Each named turn below is shown by a few rows before and after it. Which turns, in which order, take the first row of each later pair to the second? The first pair is answered.
G (before -> after):
-1  4  14  5  -11  0  9  3  -8  -10  13  -18  -14  12  -7  11  -1  -15  6  -3  -2  4  15  -8  9  10  -12  18  -1  -6  13  10  -6  0  -2  ->  -4  1  16  4  -13  -1  5  7  -6  -9  9  -14  -16  14  -12  12  -2  -5  8  -6  -1  7  13  -13  16  13  -12  17  -2  -5  11  9  -2  -4  0
2  -2  -4  15  -19  -7  -14  1  -3  -12  5  -20  5  -19  -17  6  12  -17  -22  -23  -10  4  5  -4  12  4  -10  4  21  7  -6  -5  -6  -2  -22  ->  -4  9  -10  14  8  8  4  0  -18  -6  11  -21  -4  -3  -7  9  20  -26  -12  -20  -16  -12  4  -8  -4  1  -12  17  12  2  -7  -7  6  7  -19
2  -4  5  8  1  -1  -1  32  12  11  4  4  19  -19  -12  -8  3  29  8  19  -11  3  12  -2  7  3  -8  -9  12  28  -17  -4  3  -32  5  ->  1  4  4  14  6  -1  9  18  10  5  7  -11  31  -11  5  -16  -3  -1  -5  24  -8  -4  24  13  -6  -7  -21  -11  4  25  -19  2  -1  -24  -12
6  -27  0  38  54  3  11  -20  32  12  16  -10  10  7  29  -22  14  -16  -3  6  -13  -9  2  -14  8  -30  -11  16  27  -1  14  9  -14  16  -11  ->  4  -40  5  33  47  -1  -3  -4  39  15  9  8  -2  -5  8  -11  22  22  8  1  -17  7  -12  -32  27  -17  4  13  33  5  21  7  -12  6  9
B (before -> after):
-4  8  -8  -4  -10  -1  3  -35  -15  -3  3  -36  22  10  19  -5  -2  -2  -4  -21  -2  4  -7  2  -11  6  0  -3  25  -32  -3  22  -4  11  -2  ->  -6  9  -4  -4  -11  3  -1  -35  -16  -4  0  -32  17  10  16  -8  -3  0  -4  -24  -6  2  -8  6  -13  6  3  -1  19  -32  -1  19  -1  11  1
6  4  -4  7  -24  3  -19  0  18  -22  -1  3  0  4  7  -6  -10  -4  -2  7  -8  -1  -15  12  -12  11  2  -15  -15  -16  1  -17  -3  -17  -13  ->  5  7  -6  9  -18  3  -12  1  24  -26  2  -1  4  7  9  -3  -11  -8  -10  12  -5  4  -12  5  -13  7  -5  -15  -7  -17  -1  -16  -9  -20  -23
21  9  19  37  16  -24  0  -11  52  -7  -3  -22  5  -27  26  -8  24  -13  -19  11  17  22  1  -14  5  10  -31  -3  38  5  7  -10  -53  -5  -26  ->  39  7  30  32  10  -23  -21  -30  58  -4  -19  -20  -19  -31  26  -7  26  13  5  -6  -1  13  -6  -17  17  24  -13  -4  35  -9  18  -2  -31  5  5
12  -2  -1  -9  20  25  10  15  -4  2  21  -17  -4  15  21  -19  12  -21  -8  7  9  -23  11  -10  -23  -11  -29  -7  -17  3  -10  -1  -33  9  -10  ->  19  3  3  -6  27  22  10  10  10  6  18  -21  -19  12  28  -15  19  -10  0  4  5  -20  9  -25  -12  -9  -22  -3  -6  -7  -11  6  -31  14  -2
X (before -> after):
-5  -3  -5  -3  2  5  -7  3  -10  7  -4  16  -8  4  -3  11  5  6  13  8  -5  -15  -2  -4  2  12  4  3  -17  1  -7  -12  15  0  8  ->  -4  -7  -2  0  -9  -1  -14  4  -12  1  -7  19  1  -1  -9  3  -2  1  8  9  -2  -13  0  8  2  7  3  -3  -21  7  -6  -13  12  -5  3
-4  5  -6  0  -12  23  -18  -2  -2  -26  -19  10  25  -5  -30  10  3  9  2  -39  -18  -10  14  5  2  11  -8  -7  -24  31  10  0  32  3  13  ->  -7  12  -7  0  -12  25  -9  -9  -7  -34  -11  0  29  5  -24  12  1  -8  -5  -37  -13  -15  21  12  -6  6  -12  -2  -25  30  4  -1  29  5  -2
2  18  -3  0  3  21  9  -19  0  11  -16  3  -59  22  3  46  0  13  11  -11  -15  -18  3  -6  -4  -4  17  18  5  -11  17  -3  11  6  29  ->  6  -2  0  5  -27  8  -26  -7  5  7  -32  25  -45  -2  -18  27  -15  29  11  -7  -15  -1  0  15  9  -2  25  -9  -2  3  23  -10  4  -10  38
-5  5  -16  0  22  12  18  20  -15  12  17  0  14  1  -3  3  8  -14  -1  17  7  5  1  -10  -10  -11  -6  10  -3  7  1  -1  -5  0  -20  ->  -4  -4  -14  1  31  11  11  28  -12  19  13  11  6  -4  -7  6  10  4  8  18  3  5  -4  -20  -4  -9  1  6  0  7  6  -4  -4  -2  -6
D (before -> after):
-10  5  7  16  15  7  -27  29  -7  25  9  9  14  -38  -14  19  -14  22  -5  2  6  62  -3  -12  20  -9  -21  -11  7  -9  27  15  -41  -24  -9  ->  4  9  14  13  20  2  -26  12  6  26  5  -5  -9  -36  -2  30  -6  36  9  -17  -5  57  -6  -25  31  -4  -11  -2  14  -23  28  27  -30  -13  6
15  12  -1  -8  -7  1  -1  -26  -9  -8  -7  0  -11  11  4  -6  -15  -4  12  -27  -1  -22  -4  16  -14  3  14  -3  -13  -7  5  4  17  19  5  ->  3  7  -8  -5  -7  6  -4  -8  -20  -10  -4  8  11  10  -5  -16  -21  -16  1  -12  9  -15  -4  27  -24  -3  4  -11  -18  7  5  -9  9  9  -8
3  -4  6  -6  -6  -4  -13  1  -2  -2  -3  3  -11  -11  5  4  3  20  11  -6  -6  6  -1  -7  7  6  11  -5  9  4  -1  2  -3  -6  14  ->  3  -9  3  -9  -13  -3  -16  8  -12  -3  0  6  -4  -11  -5  4  2  15  10  -4  -2  3  -1  2  4  6  10  -6  2  5  -2  -3  -1  -7  16
-14  -5  13  -4  9  12  -19  3  -12  15  1  0  -16  2  8  1  8  -44  -17  11  16  -15  -11  -10  0  0  -8  3  -9  9  1  1  14  13  0  ->  -12  -1  13  2  15  11  -15  6  -7  16  6  -1  -16  -1  13  1  9  -46  -19  16  15  -14  -8  -13  1  1  -12  4  -4  7  1  -2  9  13  -3
Q (before -> after):
1  -6  27  26  22  3  -3  0  11  12  10  -1  -22  -11  13  9  41  18  2  9  -16  9  -8  -11  8  2  9  4  27  -5  34  11  -3  7  25  ->  12  -8  35  32  14  -3  -16  -17  18  1  6  -8  -12  -16  21  -9  30  5  0  7  -14  7  0  9  4  -1  13  -8  25  -9  37  19  -4  11  22
4  -7  -13  29  -17  -21  -4  23  9  6  -4  1  32  -13  -1  -48  -23  -14  -3  37  -13  13  -9  33  -20  -8  -18  -46  -21  10  2  -11  -16  -10  5  ->  -3  -8  -14  16  -47  -27  8  35  8  -11  0  0  27  -12  -25  -28  -21  -10  -22  24  3  28  -13  18  -5  3  -17  -32  -19  20  -11  -14  -22  -19  -8
-15  1  7  -12  8  -6  40  35  10  10  10  -9  3  14  -28  27  13  5  -26  18  21  4  -7  0  2  7  8  5  -13  15  8  -37  5  -5  5  ->  -9  2  5  0  40  2  31  26  14  29  5  -8  3  15  -6  8  12  -1  -7  34  6  -11  -5  13  -16  -1  9  -7  -14  11  19  -42  13  5  18
Pairs:
Each pair is two turns apart.
-24  17  -21  -3  40  1  51  19  -7  1  31  9  -18  33  14  4  16  -15  -15  7  9  6  3  -28  -18  -6  -16  23  21  9  -8  -3  -7  0  -18  ->  -18  -20  -11  3  3  -17  -12  46  5  4  -1  48  -1  -7  -23  -20  -5  27  -9  8  7  32  -14  -5  10  4  1  -21  17  31  7  -18  -19  -29  10
X then X
22  -23  -2  10  -23  18  4  -28  0  -27  -3  9  10  5  -11  -13  -12  -6  14  7  -33  5  26  32  0  5  29  -11  -18  -26  15  11  16  4  19  ->  19  -19  -1  5  -34  15  15  -27  -7  -37  4  5  6  12  -15  -3  -12  -7  4  -2  -27  6  27  26  5  8  28  2  -18  -24  5  14  19  0  12
G then Q
-5  -8  -6  4  -12  32  0  -18  0  -6  -13  -7  -19  26  10  -3  -32  -23  8  2  -6  -28  15  13  -19  9  4  -3  -16  7  -11  8  21  11  -4  ->  -8  -15  -5  5  -7  31  -16  -7  5  9  -24  10  -28  16  1  -2  -25  7  23  0  -17  -22  6  0  -7  18  17  -8  -11  10  -4  4  27  6  17
X then X
-2  11  -3  0  21  -6  4  -3  9  4  3  -23  -16  8  1  15  9  2  13  -3  2  9  1  -26  8  -1  1  15  16  -10  -13  3  3  8  1  ->  4  -7  4  -5  -9  -12  -33  -5  8  0  -13  -10  -10  -5  -15  -2  -5  18  19  -11  -6  11  -3  2  14  4  10  -10  -4  -1  -4  -2  13  4  15
B then X
8  -16  17  27  -1  -17  -4  -26  11  -9  -4  -24  22  -14  0  -23  -16  -14  -6  20  -12  25  15  31  -5  5  -17  -26  -32  8  13  -7  1  24  -26  ->  -16  4  3  7  19  1  36  -9  -14  -6  22  -28  2  21  -7  9  10  -23  -11  12  -8  13  5  -2  -12  10  -22  21  -37  8  1  -9  16  31  -31
Q then G
0  -5  20  6  -14  -8  -23  -15  12  7  7  -7  13  -11  7  -17  -26  0  -8  3  1  24  7  10  18  0  14  -31  -4  6  16  -4  -14  -13  -5  ->  -6  7  10  4  31  15  -4  -20  -2  33  15  -4  -10  12  27  -5  -4  -1  17  9  -16  -3  3  -7  -3  -3  14  -14  -7  -5  18  -7  12  3  14
G then X
8  6  1  -9  9  -1  -26  -24  -20  1  2  -13  -3  10  -3  -13  -23  -19  0  -15  -3  -24  2  21  -4  7  -3  4  -31  -3  6  10  42  31  7  ->  -2  13  -10  -6  40  11  -1  -6  -26  15  14  -11  2  22  8  -9  -12  -28  -5  2  1  -23  5  3  -15  -4  -17  17  -20  -2  1  4  35  28  -3
D then X
24  15  7  11  14  -11  4  -34  27  -2  2  -19  -9  -7  29  -13  2  1  -3  0  -19  -8  12  0  -10  -14  0  -8  20  -23  -6  19  -6  21  -11  ->  8  20  2  -7  11  -3  22  -25  13  -5  11  -19  -25  6  17  10  18  5  -6  -10  -17  -9  5  -24  -3  -3  1  16  15  -19  -10  17  3  23  -12
Q then G
8  7  -8  -3  9  11  -3  -16  -22  -9  -5  1  6  19  18  -15  -4  -26  14  5  -8  -33  3  27  -33  0  1  -2  -24  -5  7  -1  19  18  6  ->  17  6  0  -2  -15  -3  -10  -26  -14  -19  -9  -7  5  8  16  -17  -15  -24  12  -8  -6  -27  3  30  -22  4  7  -10  -21  -8  6  7  16  18  3
X then Q
10  -22  -1  0  6  9  -1  10  -4  13  0  -21  -15  12  -10  -12  38  -37  7  -6  -26  -17  13  -9  -18  6  24  22  13  9  2  -18  20  25  11  ->  19  -29  5  4  3  7  -12  3  5  12  -8  -22  -14  5  -8  -18  30  -35  13  -11  -31  -18  14  -6  -18  5  27  12  11  5  6  -15  17  26  17
Q then X
-1  5  -12  4  -17  -4  9  12  -12  -7  3  -14  25  -2  -10  -17  -19  -37  -23  14  4  9  12  23  -21  -13  -9  -3  -10  9  0  -22  -12  -14  -26  ->  -8  12  -13  4  5  -8  34  23  10  5  14  -15  0  -3  -13  19  8  -14  -18  9  3  29  5  -27  -4  -5  -5  18  18  0  -4  -16  -18  -16  -24
Q then B
-2  -1  4  19  30  10  6  0  16  16  7  -2  -9  3  22  1  7  -2  2  10  6  4  9  -14  -9  -10  -4  -2  22  -7  6  10  -16  -7  -5  ->  -1  -1  11  15  -3  -3  4  -8  20  -5  5  -13  -2  -3  13  3  -4  -6  -17  -6  18  15  11  -7  0  -6  -5  0  21  -5  -4  17  -24  -9  -22
Q then Q
-12  -13  -6  -18  -23  7  -11  24  -38  -8  16  20  6  -10  -47  0  -14  -5  10  -17  1  5  -10  5  1  7  4  -3  -23  23  -17  -10  19  -6  7  ->  -17  -2  -13  -18  5  21  7  22  -45  4  28  16  4  7  -33  3  -4  -20  16  -9  -1  -4  -8  -5  -16  0  -1  9  -25  20  -18  -12  23  1  5
X then Q
8  -13  -17  -2  17  20  -41  0  -16  9  -19  35  -6  -2  -2  -27  -3  -3  21  13  -24  -17  -6  15  -20  2  -2  39  -5  -5  -9  -12  32  -22  18  ->  1  -18  -17  7  -2  8  -44  17  -6  -6  -15  35  26  -16  -16  -33  -21  -17  -13  20  -2  8  5  23  -16  0  -12  24  5  4  -15  -14  -1  -39  -13
G then B
-5  13  12  12  30  -8  25  -9  5  17  22  -16  -5  3  19  3  11  -11  -9  5  9  -17  14  -17  -10  -7  -21  4  18  -18  -2  12  -24  2  -40  ->  1  -13  16  17  12  -18  -22  15  15  27  -2  18  -4  -27  -11  -13  5  32  9  8  4  3  -2  -13  11  3  -1  -25  21  -3  10  -2  -26  -16  -11
X then X
25  1  12  30  14  8  24  1  1  9  -9  -30  20  -5  21  -6  5  -15  -6  1  19  -14  11  12  -21  -11  -19  4  3  -6  6  5  6  4  -9  ->  10  3  13  14  -3  5  38  22  -3  1  2  -28  14  -1  -6  19  13  -1  -21  -11  32  0  5  -10  -6  2  -19  19  6  4  -2  3  3  -6  -17
Q then Q
6  -20  5  19  22  0  -14  7  -5  44  -18  20  5  -5  -4  2  7  10  21  8  -18  -28  -10  15  -21  -4  -11  -29  -12  1  22  -17  21  -3  6  ->  9  -27  8  28  12  -10  -20  11  12  40  -21  20  16  -17  -5  -1  1  12  9  11  -8  -13  -4  22  -12  -5  -11  -43  -1  4  21  -16  2  -10  -4
D then G
-7  -5  -6  8  8  -4  10  2  -3  -3  -3  6  42  0  9  -26  -12  -30  -22  23  12  8  12  24  -11  -20  -11  -19  5  10  -1  -4  -24  -10  -23  ->  -22  12  -8  -4  24  2  47  9  -7  0  14  -4  23  20  4  8  14  -21  -21  14  11  9  7  -19  -3  -11  -13  16  16  4  -11  2  -15  -4  -26
Q then X
-13  -11  -7  5  3  -5  -8  31  5  26  -6  24  -16  -23  -22  16  16  47  11  2  3  24  -15  -28  23  5  18  -10  9  2  8  -13  2  -12  26  ->  -18  -15  -9  6  5  -3  -7  41  2  29  -6  30  -6  -24  -27  14  14  40  10  9  6  26  -15  -23  17  3  13  -13  6  7  8  -19  -3  -15  18
D then D
-1  -7  5  -23  -42  -8  -2  6  -10  -20  2  -4  -13  -2  -18  11  0  12  2  -36  4  11  1  13  30  18  7  7  -8  14  -8  8  1  6  6  ->  -14  -6  -3  -9  -28  -10  15  26  1  -15  9  -2  9  -4  -15  6  2  -2  -18  -9  20  29  11  6  25  5  -8  3  11  23  -11  0  -29  -5  -20
D then B
1  4  8  -11  19  10  3  -5  8  17  -3  4  -36  5  7  15  19  32  37  -14  -20  -10  -14  -22  12  6  14  15  7  -11  1  6  15  6  28  ->  21  7  24  -1  -25  -12  -16  -41  27  -17  -11  -18  -16  -9  19  -7  -15  4  17  -25  -10  -10  4  19  14  1  10  -9  1  -16  -1  24  2  9  4
Q then Q
0  -12  -3  11  10  -12  3  33  39  19  9  10  12  -17  6  -2  7  15  -19  12  6  49  -4  -24  14  -16  -14  -1  35  -1  6  -3  -41  -34  -6  ->  4  -3  -7  21  32  -1  11  15  36  26  11  -1  21  -7  35  -14  3  -8  -16  26  2  32  6  -7  -8  -30  -23  -6  28  -6  8  -1  -37  -24  -12
Q then G
-15  -1  -9  15  -7  -2  7  8  -11  0  -5  4  25  4  3  -1  1  -24  -12  10  7  14  9  1  -16  2  -12  -3  -1  11  0  -23  -5  -8  -19  ->  -8  9  -11  16  12  1  16  -4  -11  10  -5  -5  16  13  21  -2  10  -25  -3  14  0  1  10  -7  -25  -8  -11  1  3  0  3  -19  1  3  -14
X then Q
31  5  13  -9  -53  10  -16  -35  -18  -1  -4  -23  -7  -24  -27  -6  -2  1  6  13  -2  -3  39  0  -12  9  -6  7  -10  12  14  -2  -5  -22  15  ->  20  15  4  -8  -29  23  6  -34  -28  2  8  -30  0  -7  -14  -5  3  -20  1  22  3  -17  48  -1  -32  2  -17  19  -14  11  9  -6  -3  -18  6
G then B
10  -8  -6  1  -5  0  -24  -16  -9  1  -23  21  -4  -5  9  -5  -24  10  28  12  -6  -9  3  -1  3  4  -10  -13  -3  -3  17  0  6  3  22  ->  10  4  -8  1  -1  0  -9  -28  -12  -10  -13  3  6  3  20  -10  -28  -15  16  11  -2  -16  12  7  -9  -2  -21  -9  -6  -8  12  6  2  7  0
G then X
-30  5  1  -2  6  13  32  34  9  15  10  11  11  -4  -14  9  21  -6  -26  18  34  17  2  -31  2  -1  -12  13  27  19  -1  9  -23  -27  -11  ->  -30  10  -2  -1  12  14  36  30  7  13  11  8  13  0  -11  10  21  -13  -25  20  33  16  1  -30  -4  0  -14  18  24  15  -4  12  -24  -23  -12
G then G
-10  0  11  10  -7  11  -25  13  17  16  -32  17  12  2  -17  -14  -10  0  -22  12  7  4  -19  23  13  9  10  -4  -11  16  10  -17  -33  -15  9  ->  -16  9  3  4  24  30  -4  15  2  32  -26  18  -3  19  -10  -7  6  4  -7  15  -5  -13  -25  7  -2  10  13  15  -16  11  10  -21  -10  -8  21
G then G
0  16  2  6  -25  -7  18  -8  3  -23  5  -19  13  5  9  -4  -15  -32  -24  -9  16  -9  16  20  -4  -8  -14  -2  -5  3  -6  5  -15  3  -33  ->  8  28  5  -6  10  5  25  -20  4  0  3  -22  -29  17  17  18  13  2  14  -22  -11  -27  4  -15  2  0  7  23  2  -14  1  12  18  21  4
X then B
-8  2  -23  4  3  -3  2  22  -9  20  15  7  25  29  -12  -13  -1  9  -16  7  2  1  -14  -25  3  -4  -3  1  -1  22  -3  0  -9  -10  -19  ->  3  4  -17  15  9  -4  -11  2  -1  23  7  -3  32  24  8  -32  -11  -7  -10  12  -6  -6  -3  -1  -10  -10  -3  -13  -3  14  6  6  -7  -4  -16
Q then Q
-33  -2  -17  0  4  15  10  48  -24  18  10  38  22  12  -37  15  11  3  -19  18  16  20  -18  -19  6  6  -14  20  -11  35  -7  -22  -10  -24  -14  ->  -17  -7  -19  21  36  24  -9  31  -21  39  0  43  34  3  -6  -20  1  -10  0  41  0  1  -8  13  -19  -13  -15  -5  -19  27  9  -27  -6  -15  1
Q then X
-3  -13  0  -3  2  15  -16  19  -12  11  -10  23  5  -6  -15  -9  4  15  20  4  -1  -3  -12  22  -2  3  3  -15  -16  14  14  -13  5  -6  20  ->  -12  1  -6  6  4  8  15  17  -7  -1  8  3  23  1  -2  -10  0  -22  -13  17  21  4  5  18  -10  -7  -21  -7  -1  14  0  -9  -23  -10  -23
X then B
-4  -10  -1  -8  1  -3  -14  7  1  13  -11  20  3  -6  -5  -1  5  19  14  4  -6  -4  -6  3  -5  0  -1  -3  0  5  7  -15  -1  -6  20  ->  -5  2  -7  -4  15  8  1  -2  -7  13  -3  9  10  6  15  -5  2  -6  11  5  -3  -21  5  14  -23  -7  -9  0  -8  -1  5  -15  0  3  10
G then G
-3  -2  -10  29  6  -15  14  8  -4  4  -1  -23  -26  29  47  -28  -29  -37  -28  4  -5  23  7  17  14  -20  28  41  29  19  4  9  -10  -13  0  ->  -2  -14  -9  29  11  -18  -6  22  2  20  -12  -2  -39  14  33  -23  -21  -3  -5  4  -16  31  -6  5  29  -13  43  33  35  20  14  0  -3  -20  26
X then X
-12  -7  -3  -28  -13  16  3  26  -24  -8  -27  32  19  -1  -11  15  -3  -18  -14  -15  34  -2  -2  13  -13  -6  -17  24  -15  18  -5  1  14  2  -5  ->  -13  -2  -6  -16  33  23  18  31  -10  19  -22  28  13  -1  13  18  11  -15  -3  6  26  -7  1  -6  -23  -14  -21  24  6  10  -2  0  5  8  -1
B then Q
19  10  8  -9  21  35  -16  -23  7  19  -33  29  -16  0  18  8  35  38  7  29  -16  -2  -3  -15  10  2  -18  43  14  10  28  -13  23  -3  -3  ->  32  10  22  -6  -35  8  -30  -54  22  -21  -36  3  3  -12  20  -8  5  10  -22  13  0  7  13  19  19  2  -24  24  7  5  21  7  6  1  -31
Q then Q
0  3  -17  15  -2  0  12  -4  16  -4  -23  4  -24  6  5  5  25  33  34  12  -9  11  -11  0  3  -13  8  -18  17  -8  -14  5  35  32  37  ->  0  6  -21  22  -18  1  8  -18  7  -21  -20  -8  11  8  18  -22  0  -9  15  19  1  5  3  43  -18  -26  -11  -31  -1  1  -18  4  23  31  13
X then G
-11  -39  -26  11  19  34  -34  28  -6  19  14  8  18  5  -3  -21  -11  20  22  40  20  -7  -10  27  -20  -2  -5  13  -8  26  10  -24  -18  -27  10  ->  -14  -17  -28  7  31  45  -1  13  -16  16  29  -13  14  28  17  -11  -6  -8  12  38  21  -20  -2  21  -32  -7  -17  33  -8  14  2  -15  -16  -14  -10
X then X
